0: [141 216  73  84 161 102 154 148 135 113 154 131 124  91 109 152 115 132
 155 136 101  58 112 142 136 178  95 105 108 108]
1: [ 95 146 130 163 108 137 123 193 135 143 105 175 114 136 128 103 166 149
 108  63  67 146 134 145 123 128  93 138 137 102]
2: [ 58 146 151 110 134 103  87 201 101 121 149 170 153  99 134 170 112 105
  91 120 144 127 163 119 155  87 185 173 165 115]
3: [209 204  94 174 187 106 193  88 133  48 139 139  88 162  75 145 132 136
 140 129 112  51 137 131 144 188  89  38 116  97]
4: [169 111 104 118 180 143 123 167 120  60  98 100 151  73 115 192 146 135
 137 137  72 116 102 118 133 145 139  66 138 154]
5: [176 176 144 113 170 139 110 134 100 130 161 112 128 118 132 183 147  87
 134 166 120  92 119 164 146 180  65 105  86 146]
6: [144 143 110 109 150  97 136  76 138 135 147 144  48 126 134 110  70 104
 111 144 166  55 138 136 151 161 122 138 108  98]
7: [203 223  96 111 141 112 198  12 125 106 131  70  93  68 101 166 125 144
 131 147 136  42 143  99 117 222  83  84  88 148]
8: [141 112 147  97 133 155  77 119 102 148 157  91 130  99 167 153 125  62
 119 185 152 103 109 174 128 144 109 162  85 143]
9: [ 45 113 140 125  76 133 136 181 111 152 124 141 168 113  94 106 187 152
 119  95 124 224 140 139  81  69 148 184 153 113]
10: [194 161 119 166 165 114 158 104  92  79 118 120  65  88 136 168 127 106
 116 163 112  53 134 102 141 167 119  73  96 123]
11: [ 74  80 147 160  95  77 133 143 119 166 105 159 139 149 107 117 131 170
  92  98 185 195 188  82 131  46 197 158 134 123]
12: [122 111 171 151 101 131 144 100 131 180 104 103 124 144 171  84 102 158
 141 136 149 170 147  60 145  84 153 130 119 152]
13: [ 84 126 158 171 119 102 116  96 139 145 153 174 111 147 106  83 144 128
  94 116 204 138 195 142 115 124 145 194 118 111]
14: [165 164 147 129 180  76 112  52 106 103 175 150 121 123  99 151  72 114
  90 158 174  42 161  97 185 153 132 104 130  97]
15: [124 134 127 153 117 132 124 125 168 105  83 134 137 158 130 131  98 113
 130  75  95 100 141 127 140 111 149 154 185 131]
16: [111  84 158 156 142 124 145 146 142  66 128 132 121 106 126 104 149 132
  94 110 144 166 119 130 181  88 135 117 153 135]
17: [176 137 121 135 121 153 124  76 117 108 122  77 173 139 148 136 117 134
 166 167 106 105  94  94  98 141 137  96 141 130]
18: [117 119 124 142  98 123 136 103 213 175  75 111 111 157 144 113 121 110
 159  72 120 144 159 150 104 155 145 195 153 177]
19: [ 83  86 127 164  64 100 143 125 153 127  97 169 130 155  89  81 140 149
 101  53 121 158 154 146 110  69 176 177 161  91]
20: [137 125 110  93 149 128 119 143 157 166 186 164 132 161 117  59 129 148
 167 141 144 125  92 176 129 154  74 109  87 112]
21: [110 106 135 166 127 157  97 231 151 113  85 137 130 112 132 132 203  87
 112  56  39 158 121 221 128 128  81 161 129 143]
22: [115 156  84 143  98 128 141 147 117 148  77 101 132 154 124 189 165 126
 154 128 131 135 130 109  47 153 141 150 120 143]
23: [135  83 144 143 142 158 136 147 166  97 117 100 160 152 147  88 119 133
 169 134  97 175  82 118 157  96 140  86 171 146]
24: [168 167 120 123 157 126 136  86 145 101 181 157 119 146 141 145  97 122
 156 119 156  93 182 137 109 176 162 131 155 134]
25: [ 68 121 120 109 120 104 155 145 135 121 120 157 102 100 103  95 124 171
  95 116 156 161 130  99 150 101 144 122 134 115]
26: [159 156 133 116 169  99 120  73 116 145 160 137 114 135 122 153  94 125
 134 161 173  88 165 105 135 167 129 110 107 122]
27: [197 167 147 136 194 137 164  70  87 155 140  72 101  80 124 117 140 155
 152 209 119 131 123  50 143 170  73  30  40 146]
28: [158 149  84 121 166  89 116 159 121  62 132 168 100  99  80 194 124 103
 102 113  83  53 142 178 141 167 152  95 121  98]
29: [141 151  86  88 137 141 123 106 115 129 177 163 134 167 128 128 117 155
 159 168 154 108 100 124  86 173 104 106 140 107]
30: [180  99 171 142 178 115 145  76 141 111 111  84 120  84 134 149 101 129
 150 145 124 158 167  81 159 130 193  77 127 180]
31: [ 99 144  88 138 102 125 173 154 146 136 102 164 101 159 125 126 158 189
 154  73 122 183 152  91  69 146 143 124 183 127]
32: [ 63 170  99 110  92 109 124 122 153 124 139 172 137 130  83 137 131 132
 116  90 144 105 161 152  76 157 165 194 171 102]
33: [ 79  80 151 162 100  77 134 139 121 164 102 156 140 150 110 114 131 172
  94  93 185 194 189  82 129  46 193 157 134 119]
34: [201 102 178 174 191 137 131  39 103 128 127  80  97  84 152  85 115 140
 127 195 147 110 150  65 151 130 135  62  48 151]
35: [108 164  91 113  48 162 144 102  83 181 102 119 123 173 165 168 128 144
 148 159 146 136 108  57  16 135 139 162 162 124]
36: [124 134 122 153 117 130 130 120 166 104  85 133 134 163 140 130  94 120
 131  78 101 103 140 126 141 112 150 151 186 135]
37: [130 128 118 167  94 137 141 105 149 114 131 151 126 178 107  98 158 134
 129  93 129 131 150 175  83 139 129 149 127 103]
38: [ 87  85 100 148  95 152 128 157 139  93  90 157 151 159  92 109 155 133
  99  74 132 157 132 158  89  77 155 186 177 123]
39: [167 162 151 131 177  75 120  44 110 104 169 151 120 121  92 153  73 113
  93 156 176  41 164 101 185 154 134 104 126  96]
40: [194  84 109 165 168 169 115 135 169  41  96  94 149 176 135 130 132  88
 155 113  82  97  78 180 136 130 115 101 155 143]
41: [188 163  77 147 189 142 134 152 118  60 111 124  95 134 123 128 112 109
 142 142  59  47  85 143 142 160  90  67 115  87]
42: [186 142  92 138 193 111 154  91 110  64 167 156  74 142 115 101  78 135
 129 186 147  46 115  99 149 139 128  62 111  80]
43: [158  91 108 102 193 188 110 189 107  98 123  97 104  95 172 109 141 102
 136 179 106 112  26 147 154 123  46  95 101 144]
44: [ 66 130 150 130  83  70 143 123 142 140  87 143 162 133  76 193 134 117
  96  77 143 174 167  96 138  93 185 171 220 139]
45: [174 192  50 102 147 110 161 177 151 128 117 126  85 152  97 158 144  89
 165 116  66  65  68 198 136 201  47  83  87 102]
46: [168 159 100 122 143 115 157 110 120 135 132 142  53 112 132 111 112 137
 137 150 108  77 107 106 136 171  90  77  99 106]
47: [226 149 125 146 204 178 123  93  96  82 143  92 116 138 134 124 112 110
 155 198 104  73  92 122 141 164  78  53  80 126]
48: [121  57 147 121 120 164 125 137 112 118  71  87 113  73 172 109 114 158
 116 145  87 175  78  47 155  85 148  74 143 152]
49: [141 110 155 122 149 132 115 123 102 107 187 127 154 139 144 116 135 111
 132 194 177 123  84 133 157 108 102 102 124 120]
50: [176 160  95 117 195 125 137 141 135  83 132 153  83 127  99 130  99 109
 128 123  82  53 109 162 179 171  79  69 108 106]
51: [184 100 164 136 173 119 143  77 142 113 112  78 120  88 138 153 103 136
 155 146 124 155 169  84 155 133 191  75 128 179]
52: [108 135 117  98 111 128  91 187 123 114 169 162 157 130 120 138 147 100
 106 119 105 101  80 202 146 135  83 143 143  99]
53: [172 181 126 129 159 110 111 122 118  84 168 159 107 163 128 182  95  56
 119 144 132  31 137 168 157 171 109 128 136 107]
54: [132 146 107 107 150 142 111 116 144 168 158 140  87 154 133  64  97 115
 151 154 138  95 114 169 116 167  89 147  68  99]
55: [ 53 122 137 181  65 101 134 107 125 102  79 137 171 159 103 199 153 125
 117 122 178 182 180  41  55  80 249 203 254 144]
56: [170 227 134 143 144  84 156  98 175 151 146 140 132 169  86 125 121 120
 152  81  83  66 151 164 177 198  54 102 113 101]
57: [103 140 142 143  90  91 134 146 114 162 127 142 119 109 116 155 179 125
 103  90 146 150 170 143 101 142 125 170 123 128]
58: [196 101 176 175 176 134 123  49 100 130 127  83 102  84 151  83 114 149
 128 196 143 106 155  62 153 128 133  65  49 150]
59: [103 102 151 175  96  71 156 111 180 122  70 123 124  88  90 182 181 128
 124  69 126 189 219 122 100 143 221 164 156 184]
60: [168 159 103 126 142 116 157 108 119 135 134 141  57 112 135 111 112 143
 137 152 100  75 106 104 133 173  88  82  98 109]
61: [127 151 116  94 160 115 146 149 132 123 143 150  63 104 128 116 111  99
 105 141 129  94  94 136 184 153  71 111 121 114]
62: [158  88 151 168 129 157 104 124 132 132 124 116 131 136 140  93 164 144
 118 112 105 148 121 150 131 145  72 107  96 132]
63: [ 62 122 137  99 112  98  99 162 143 180 133 179 124 109  96 146 131 125
 116  88 140 183 190 159 109 133 180 185 137 137]
64: [180 127 119 124 156 129 153  85 144 167 119 130  19 140 151 115  77 113
 158 150 138 109 146 127 131 179 136  93  83 141]
65: [223 151 130 147 210 180 123  88  99  87 148  85 120 140 139 125 117 107
 157 202 100  73  90 129 139 160  75  52  77 131]

[ 60 135 132  99  88 178 122 185  80 183 140 122 179 130 159 106 134 144
 153 171 141 191 109 103  78  58 153 168 119 131] 9 12 35 25 22
[123 120 137 162  72 135 189  80 133 109 107  90 185 168 114 130 171 178
 158 103 132 205 137  92  80  91 157 120 179 142] 31 12 37 23 22
[ 98 142 125 159 107 134 119 193 131 142 107 175 111 137 125 107 161 146
 108  69  68 144 135 144 116 132  90 140 137 103] 1 57 37 21 62
[170 230 136 138 144  83 158 103 171 157 149 143 135 170  98 130 118 118
 155  80  80  72 149 159 180 203  47 101 110 104] 56 0 50 45 3
[133 213  70  80 154 103 157 149 136 109 155 126 121 102 105 147 110 131
 158 132 103  57 110 132 136 174 106  99 113 103] 0 46 50 60 61
[180 162  93 116 195 122 138 140 133  90 133 149  82 131 100 131  97 112
 129 130  88  55 106 156 175 174  83  73 104 108] 50 41 46 61 60
[124  91  89 144 101 129 159 193 122 114 157 114 201 187 134 113 205 200
 171 140 152 193  66 118  86  98  95  85 132 115] 23 62 31 49 29
[122  78 151 109 112 164 106 151 106 150 157 106 164 154 165 110 140 137
 127 163 166 160  80 143 146  77  86 141 105 141] 49 62 8 23 20
[212 102 103 131 210 151 115 128 155  73 144 154  66 181 119 114  87  63
 133 143 120  48  88 219 186 156  69  94 106 121] 50 41 53 40 61
[ 84 123  91 102 163 133 130 162 115 141 187 177 102 128 121  40 136 191
 135 181 186 153 108 112  96 127 101 102  79  85] 20 29 25 54 49
[140 111 149  94 130 157  77 122 100 153 154  89 127  99 162 149 124  60
 117 187 157 109 106 173 126 143 110 163  83 146] 8 5 49 54 26
[105  90 158 154 146 114 147 142 143  71 130 134 122 107 121 110 144 131
  94 116 146 163 125 131 182  89 138 115 155 135] 16 25 23 36 49
[ 66 124 142 100 105 106  98 160 143 183 138 178 125 111  96 148 130 127
 113  90 134 177 195 168 109 133 185 185 131 139] 63 57 32 2 13
[ 60  66 147  77 103 170  91 201  70 151 132 106 154  55 170 112 121 137
 103 174 126 189  95 114 131  51 169 144  84 140] 48 9 25 2 8
[118 121 128 133 102 123 133 105 215 177  77 109 110 152 144 108 120 108
 156  68 117 145 156 155 101 151 149 197 156 172] 18 36 15 37 57
[143 114 155 126 148 126 116 122 107 105 186 130 161 141 139 122 133 106
 127 193 172 120  89 127 155 114 112 103 130 121] 49 29 8 26 17
[192 154  76 151 192 147 134 154 118  54 108 122  94 139 127 136 117 106
 137 143  56  45  80 140 141 163  87  67 112  89] 41 50 47 10 65
[135 111 168 155 119 126 131 117 149 169 107  91 139 137 170 100 118 125
 142 122 132 154 158 123 149  98 143 141  91 157] 12 62 18 36 23
[107  77 143 120 109 170 113 161  63 113 167 129 156 102 176  95 148 184
 116 200 157 174  98  84 109  64 147 102  96 125] 49 48 12 25 16
[ 90 151 126 161 103 131 119 199 127 136 109 178 111 137 121 106 168 148
 103  68  69 148 140 138 113 129  95 141 134 105] 1 57 37 21 31
[164 112 103 117 180 146 114 173 117  61  96 105 149  76 124 195 150 131
 134 133  66 116 101 122 136 143 139  64 136 161] 4 41 28 40 17
[138 215  72  83 158 103 157 157 142 113 152 127 126  97 112 151 116 134
 159 132  99  60 108 139 135 176 102 104 109 104] 0 50 46 60 61
[ 62 146 145 111 131 100  89 201 101 115 143 169 158 102 131 177 112 105
  90 114 143 133 164 120 153  88 188 170 172 115] 2 63 44 57 25
[145 142 112 111 152 102 137  79 142 138 141 144  52 124 135 113  69 101
 115 144 163  57 136 134 149 162 122 133 107 105] 6 26 64 46 61
[173 193  54 103 148 106 162 175 146 124 121 129  86 150  94 158 136  96
 162 115  70  61  71 199 139 201  44  86  87  98] 45 50 0 41 56
[ 62 119 136 102 105 105 104 168 144 186 135 181 122 100  91 146 138 120
 118  90 137 182 193 167 108 133 181 187 133 138] 63 57 32 9 2
[130 112 168 151 116 125 127 121 143 174 107  95 132 127 164 102 118 128
 137 120 136 146 153 117 155  97 139 136  87 161] 12 62 16 57 18
[141  82 103  92 151 172  78 158  81  83 168 120 153 125 161 139 125 115
 123 202 165  97  48 131 118 110 100 118 141 120] 49 43 8 29 52
[156  87 149 163 129 159 103 124 131 133 124 109 131 135 140  90 170 145
 127 108 104 155 119 151 128 139  73 112  94 133] 62 37 1 23 16
[ 99 110 113  93  50 150 104 110 107 160 138 123 167 135 166 115  96 150
 124 133 138 116 111 117  85  93 165 172 128 109] 35 12 17 37 32
[171 191  98  87 166 156 107 181  92 158 165 117 111  86 161 140 139 107
 152 154  70  76  84 165 124 187  34 103  60 116] 5 0 45 60 46
[142 146  89  85 136 138 119 111 119 129 184 162 132 168 122 122 116 152
 156 171 157 110  99 123  84 170 106 110 140 107] 29 20 26 54 24
[203 222 101 110 144 116 197   8 127 111 133  68  93  68 103 160 130 144
 140 150 131  46 141 105 116 222  77  82  90 146] 7 10 60 46 3
[130 126 140 159  72 140 193  80 132 108 103  88 183 164 114 126 167 170
 160 101 129 202 134  90  81  95 162 121 178 143] 31 12 37 23 17
[128 114 167 149 119 124 127 122 145 172 107  89 138 130 168 105 120 127
 140 118 137 148 155 113 156  99 141 138  91 159] 12 62 36 18 16
[134  82 147 144 140 154 140 147 166  89 115 102 153 154 146  88 118 144
 170 136  96 178  85 108 156  89 145  88 172 145] 23 16 48 36 15
